Some points, one per row:
[ 22  37 -13  -6  17  65 -75  10]
[32 66 22 -8  9  7 -4 22]
[-19  11  45   2  -1 -42  83   0]
[-55 -18  11  20  26  -8  62 -38]
[-26  24 -28  -1  47  67 -14 -56]
[ 65 -11  -9   7 -25 -20 -38  45]
[ -3 -34 -17 -14   6  42 -16 -22]
[ 36  39  18   6 -31 -16 -37  48]
[-10  -8  27   9 -11 -55  60   0]
[-41  -4 -26  -3  35  69   3 -72]
[-24 -25 -31  -1  12   7  -1 -24]
[ 47  30  31  13 -46 -50   7  71]
[ 26  36  65  26 -36 -61  24  70]
[-49  15 -10   4  44  45  20 -56]
[ 43  10  11  -7 -18 -12 -19  30]
[-34   9  26  20   6 -34  38  -3]
[-29  38  28  18  25 -13  30 -14]
[ 28  -1 -39   4  18  75 -81   1]
[-49   0 -17 -19  33  42  37 -50]
[ 34  12  53 -10 -24 -38   0  54]
[ 21   9  11 -28  -7   2   2  -1]
[ 44 -26 -25   7  -9  36 -72  20]
[-33 -31 -23   3  17   6  24 -42]
[ 25  40   4  -8  -8  21 -52  27]
[-25   6  29  10   0 -56  50   3]
[ 31  23  -2  -5   1  39 -52  20]
[ -7 -13 -56 -24  42  85 -40 -48]
[ 49  31  26   5 -28   0 -31  51]
[-36 -14  16   6  13 -34  54 -28]
[ 45  -3  15 -14 -39 -48 -13  47]
Here are 16 more points, each followed by its number:
[-71 -32 -43  16  41  26  20 -71] 0
[  6  11 -27 -11  24  42 -15 -24] 1
[ 17 -12  29  14 -38 -61  38  45] 2
[ 44  10  51   8 -37 -63  -5  72] 3
[ 22 -27 -36 -10  -6  40 -78   7] 4
[-40  -1 -21  -8  42  51  29 -72] 5
[-25  21  26  -1   6 -51  68   0] 6
[ 12 -13   3  -3  -2  30 -28   8] 7
[-18  -9  35   1 -28 -70  85   5] 8
[ 22  -4  30   2 -34 -70  48  42] 9
[ 44 -15  21  26 -30 -47 -21  58] 10
[-34  27  -4  20  15  12   1 -15] 11
[-4  2  1  0 13 14 -4  3] 12
[-38   1 -21  -7  43  49   9 -53] 13
[ 54  15   6 -16 -34 -31  -5  44] 14
[ 71   3  -6 -31 -36   6 -54  30] 15
Which two of these numbered points are nearest to each point below, ignoring the 2 directions in which the first points spread most? Their numbers follow each, nearest first.
[ 17  -1  33  13 -33 -51  26  38] > 2 7
[-55   5   0  26  33  18  25 -39] > 11 12
[-42  12  -2  12  36  56 -20 -38] > 11 13
[ 16 -34 -30 -18  13  66 -52 -21] > 7 2
[-19 -29   0  -2 -16 -37  18   2] > 4 2
[ 18  16  13  10  -3 -34  23  23] > 1 13
[ 60   2  22 -11 -46 -50 -25  70] > 9 8
[-68  -4 -11   5  44  44  36 -79] > 13 5
[ 38  11 -13 -28  14  51 -51   3] > 5 13
Here are 16 other points, each followed by its number:
[ 47   7   4 -12 -37 -50 -13  48] 0
[  6   7 -24  -9  23  51 -26 -35] 1
[-49 -19  31  26  -9 -86  78  -1] 2
[-21  -4 -28   7  26  56 -42 -30] 3
[-22 -50  -6 -17   3 -12  35 -25] 4
[ 13 -26 -35   9   1  60 -98  -1] 5
[-72  -6  23  -1   7 -55  66 -17] 6
[  5  17  37   6 -20 -34  37  19] 7
[-71   9  -4  14  50   9  64 -61] 8
[ 45 -16 -21   7 -23  21 -76  23] 9
[-42  -2 -30  -6  46  52  20 -71] 10
[  7   1  13 -11 -14 -47  44   4] 11
[-63   6 -33  -6  63  59  42 -92] 12
[ 43 -37  -5  -4 -61 -66 -32  65] 13
[-7  5 16 -1  9 13  9 -3] 14
[ 28  16  13  -3 -18 -41  11  18] 15
The same question for these:
[ 32  15 -21   8   6  55 -83   8] > 3 8
[-34 -58   8  17 -17 -78  56  14] > 13 9
[ 13 -30   2  21 -21 -26 -38  41] > 5 2
[-32   5  11  -2  21 -51  57 -17] > 15 10
[ 55  -4 -55 -35  11 101 -85 -33] > 11 15
[ 39  13  -1   6 -21  19 -23  34] > 7 10
[ -6  12  17   6  -3 -24   5  15] > 3 14
[ -1  30   7   1   5  17 -19   9] > 8 14
[-20   7  -6  -4  26  21  -8  -3] > 14 8
